(in the rows, 128 means zero)
T: 3 groups of rows, each row roughly a mix of its group's hidden directions; some rows fit no group:
T (118 x 17):
[[ 88  99 128 125 147  89 126 133 112 123 159 153 172 118 145 180 112]
 [145  93  99 125 154 144 118 133 157 152 117 125 130 106 191 174 122]
 [185 133 121  90  94 122  99 104 157 150 113 152 150  96 120 118 150]
 [ 67 144 144 137 114 153 160 132 102  88 115  91 104 148 144 115 140]
 [160 144 107  93 131 140 139 144 152 160 123  66  97 127 152 119 158]
 [141 161 134 165 130 148 160 110  86  72 123 119 101 124 137 145 160]
 [ 62 124 115 119 135  99 124  96 111 120 153 165 162 133 106 146 103]
 [150 168 114 102 126 154 121 112 153 149  89  97  86 123 145  97 158]
 [164 125 153 123 120 107  75 130 128 143 143 182  97 126 125 101 162]
 [138 112 107 100 112 136 119 160 164 121 100 170 152 116 182 148 153]
 [ 85 106  97 145 138 133 157 152 138 108 127 159 175 148 121 150  86]
 [ 72 111 124  97 123  98 107 137 130 123 151 185 164 143 120 136 112]
 [149 109 151 107  97 101  97 159 157 148 118 173 169 121 111 101 126]
 [187 131 117 162 130 167 139  83 111 122 135  97  94 118 109 135 120]
 [134 103 142  91  96 107  87 146 161 152 123 175 164 123 118 105 123]
 [149 123 126 124 134  75 126 123 136 153 141 150 194  99  96 147 112]
 [163 127 117  78 131 120 105 153 165 154 111 127 139 105 177 150 153]
 [168 127 153 148 131  94 109  78 112 145 131 136 157  77 109 148 123]
 [131  83 136 129 124 107 103 110 114 121 159 170 169 105 133 177 107]
 [129 128 104 129  96 153 140  73 129 121 127 133 151 130  66 110  91]
 [205 122 110 117 119 148 103 115 164 165 118 131 121 117 107 109 117]
 [112 156 156 140 129 132 151 175 107 101 123 100  86 155 143 101 166]
 [ 90  71 116 119 140 112 118 160 139 143 161 150 157 142 146 157  96]
 [192 108 124 152 121 173 116 106 118 124 152 120  80 138 108 123 116]
 [131 159 127 135 125 155 144 108 114 114 107  90  74 120 164 120 178]
 [100 123  94  61 101 115 114 113 160 169 137 125 136 127 132 108 151]
 [132  81 130  86 128 116 107 172 148 157 156 110 135 128 171 155 131]
 [220 131 124 147 132 151 127 123 125 127 133 113  97 112 134 141 148]
 [167 105 129 111  97 155 107 159 178 146  85 145 140 119 149 105 130]
 [ 73 133 107  73 112  89 133 144 137 145 154 134 140 142 132 115 166]
 [155 136 102 132 113 183 140 131 146 131 113 104  73 153 126  88 142]
 [ 71 125 116 121 136  88 127  90 102 120 163 162 158 122 114 156 123]
 [ 69 166 127 148 123 118 157  82  94 105 123 124 122 131 101 108 143]
 [163 100 101 108  96 196 128 123 159 117 106 116 134 132 138 138  99]
 [103 142 158 153 123 123 125 123 124 135 114 130 130 149  67  71  90]
 [164 112  96 124 124 187 138 128 150 136 116  87  88 131 165 135 135]
 [143 155 134 150 163  95 121  80  93 114 142 150 145  99 111 170 119]
 [161  60 150 140  92 135 102 106 125 151 158 124 140 110 112 130 104]
 [204 131 128 142 131 150 131 140 132 122 115 112 103 104 166 148 165]
 [ 70 158 135 129 147  88 129  94 110 132 132 139 156 130  83 120  99]
 [135 162 142 126 128 145 125 152 154 148  83 102  91 143 128  68 142]
 [193 121 127 118 138 131  95 133 162 183 118 113 101 113 138 108 136]
 [202 139 152 154 125 143 123 112 135 150  99  91 113  99 117 108 130]
 [209 131 104 108 121 122 104 118 156 158 135 155 133 113 104 122 137]
 [120 146 143 121 114 102 106  93 144 163 107 144 153 114  76  80 109]
 [102 112 102  66 120 106 103 124 161 156 130 153 166 115 152 147 130]
 [ 73 150 122 103 128  76 123 135 136 145 134 167 154 141  99  97 137]
 [117 103  85 131 108 153 126  54 116 129 161 144 112 129 104 133 119]
 [181 103 109 106 118 118 120 135 128 114 167 161 165 117 124 179 126]
 [ 93 169 140 128 143 113 129 173 134 100  91 172 125 145 152 111 155]
 [136  70 106 140 128 156 153 160 138 128 154 103 149 144 132 160  84]
 [191 125 112 161 132 172 123  80 120 120 128 129  98 119 111 138 110]
 [ 69 185 125 119 160  83 150 129 107 118 130 124 131 138 121 127 148]
 [102 112 103 148 117 188 172 134 127  94 110  96 121 147 148 141 108]
 [ 89 153 151 102 114  91 114 131 111  94 133 183 164 134 105 127 133]
 [ 84  99 133 124 111 155 126 147 142 134 128 116 131 168  98  92  72]
 [132  75 117 102 113 174 104 119 130 111 149 130 121 132 165 174 103]
 [118  62 128 121 128 149 105 146 142 140 150 132 145 144 132 150  66]
 [124 154 188 169 148 102 129 149  83  91 133 134 124 136 107 126 121]
 [156 100 121 103  92 162 127 121 121  82 144 144 164 125 125 175 103]
 [ 94 146 108  89 149 142 137 130 129 116 117  95 114 126 190 170 145]
 [130  87 122 112 121 110  87  93 123 140 171 176 149 119 110 152 104]
 [ 84 145 148 143 150  86 161 121  90 127 146  77 139 114 131 148 140]
 [ 52 163 115 109 128 114 150 133 140 137 106 117 135 151 111  87 129]
 [135 146 153 175 155  85 124  91  92 131 145 147 136 110  84 128 117]
 [110  87  93  83 106 133  90 108 159 160 147 167 130 132 140 126 126]
 [131 117 160 153 142 155 123 140 105  78 109 131 128 117 177 178 114]
 [152 183 140 115 130 132 134 141 132 118  89 107  97 117 159 112 184]
 [ 59 166 133 134 125 130 166 128 101  85 111 115 122 144 134 120 149]
 [197 145 147 154 116 114 138 117 128 139 104 112 131  83 131 120 171]
 [ 94 128 129  91 134  81 102 136 131 125 138 183 170 117 144 155 137]
 [ 78  98 114 130 140 144 151 154 110  93 155 124 133 153 159 174 110]
 [ 54 125 121 150 142 134 169 142 110 110 126  95 115 143 162 137 137]
 [ 64 128 152 131 126 151 148 162 109  81 115 109 124 157 152 135 113]
 [119 112 142 112 131 130 119 182 124 100 133 142 114 135 195 159 162]
 [ 45 162 124 130 158 112 149 113 101 112 132 113 116 146 130 132 126]
 [ 95 159 124 151 113 149 154  75 102 105 119 113 114 139  83  97 119]
 [142 180 124 155 142 136 157  82 111 127 109  85 112 119  90 109 124]
 [ 64 183 102 114 146 112 156 122 122 121 120 123 114 151 119 105 151]
 [164 109  75 110 115 154 121  85 163 151 119 146 152 109 119 143 106]
 [ 74 117 103 149 142 141 155  88  95 105 158 117 127 141 116 157  98]
 [ 84 146 139 149 146 104 139  79  99 132 138 110 144 125  79 123  90]
 [157 137 145 170 122 124 145 103 114 127 124 118 153 121  59 107  90]
 [ 69 104 127 112 121 121 111 129 126 125 154 162 149 161  94 118  81]
 [175 126 103 129 134 125 103  69 138 172 145 135 114 111  91 117 117]
 [147  63 119 139 108 152 110 103 112 119 178 150 124 129 125 160 106]
 [184 136 128 136 135 164 139 170 135 116 115  99  85 138 163 130 155]
 [101 157 133 164 142 133 156  81  86 102 135 104 119 134  87 129 106]
 [175 102 145 115 157 134 102 171 143 141 131 108 126 120 171 169 107]
 [137 118 176 104 125 105  87 180 128 113 129 167 133 127 163 139 148]
 [177 101  86 104 114 173 124 110 161 148 122 108 119 112 158 149 129]
 [106  95 128 139 109 137 148 131 117 111 154 125 168 150  79 132  69]
 [ 69 138 130 125 138  91 121  90 107 130 150 152 155 133  84 127  99]
 [ 60 138 136 134 139  78 135 123  99 113 152 163 157 135 110 135 129]
 [ 79 135  97 106 147 140 125 107 116 119 145 125  82 139 177 152 159]
 [151 105 126  98 100 143 105 173 176 138  96 160 145 127 158 114 138]
 [ 76 126 131 118 134  93 110 101 112 128 155 169 159 137  88 130  94]
 [173  86 124 118 124 165 117 167 147 126 131 116 110 128 182 157 133]
 [199  91 157 136 104 130  90 120 141 152 126 139 141  99 117 123 115]
 [162 143 111 125 131 159 138 132 139 133 110  94  77 121 175 126 176]
 [155  80 135 121 128 130 111 151 130 114 150 151 170 123 136 181  86]
 [ 56 163 129 138 126 120 164 124 100  96 123 120 115 145 129 112 158]
 [ 64 146 121 144 129 134 169 116  93  81 128 118 124 135 150 147 151]
 [182 159 132 117 129 103 130 149 163 164  91 115 153 102 118 104 146]
 [ 62 140 173 159 135 120 136 142 104 104 112 126 132 149 109 103  99]
 [192 132 119 121 126 164 127 137 140 125 113 101  91 114 172 143 162]
 [113 130 157  99  79 147 106 137 153 124  88 140 148 138 105  78 109]
 [133  93 124 119 125 103 121 157 139 139 161 158 180 142  90 139  83]
 [162  78 117  84 115 141  99 152 163 155 141 124 146 122 154 154 110]
 [ 87 150 148 103 144  61 113 141 110 129 156 161 152 132 115 133 142]
 [100 102 140 143 154 145 137 176 132 127 116  96 109 136 193 150 125]
 [172 105  92 145 159 135 147 111 126 144 155  97 132 109 141 184 114]
 [111 152 139 162 148 139 163 109 103 128 125  59 106 136 102 113 107]
 [184 107 134 160 129 181 128 137 135 133 121  92  87 140 124 114 104]
 [153 146 127 120 145 118 140 169 132 111 112 127 128 111 189 163 178]
 [177 132 110  96 110 125  97 115 167 171 121 148 135 124  93  93 122]
 [ 48 120 129 112 124  90 129 113 119 135 145 144 167 133 106 126 108]
 [192  87 139 115 101 127  89 138 144 140 141 164 133 107 145 138 147]]
one row of each group, then the others: which group is each in?
[106 170 119 148 139 149 144  78 100 113 124 104  75 139 113 107 143] : <85>
[ 89  78 127 125 116 151 115 137 128 118 154 147 140 163 107 130  68] : <80>
[ 80 138 164 125 121  97 139 144  81  79 156 141 145 140 122 146 140] : <35>

[204 149 152 132 138 114 104 138 113 132 151 129  86 125 118 119 161] : <80>
[116 124 112 148 170  87 154 144 104 122 164 131 143 118 154 184 145] : <85>
[ 90  97 120 127 134 116 115 106 110 110 160 172 163 130 119 170  89] : <80>
[ 67 168 117 131 145  90 160  90 101 130 135 105 134 119 116 128 149] : <80>
[151 122 165 122 107 151 117 196 150 117  94 126 116 141 158 101 142] : <85>
[ 49 144 158 137 126 112 148 141  93  87 129 128 134 147 128 124 131] : <35>
[ 46 157 129 123 132 134 146 134 128 122 104 111 112 159 125  89 125] : <85>
[199 122 124 129 121 169 128 152 148 140 120  92  88 133 141 114 140] : <35>
[166  77 150 153 107 152 105 102 128 143 139 121 135 118  97 123  77] : <80>
[160 110  94 151 138 152 152 112 152 167 124  84 136 125  98 121  84] : <85>
[ 85 119 115 158 131 127 183 137  91  90 161 109 138 146 121 154 128] : <35>
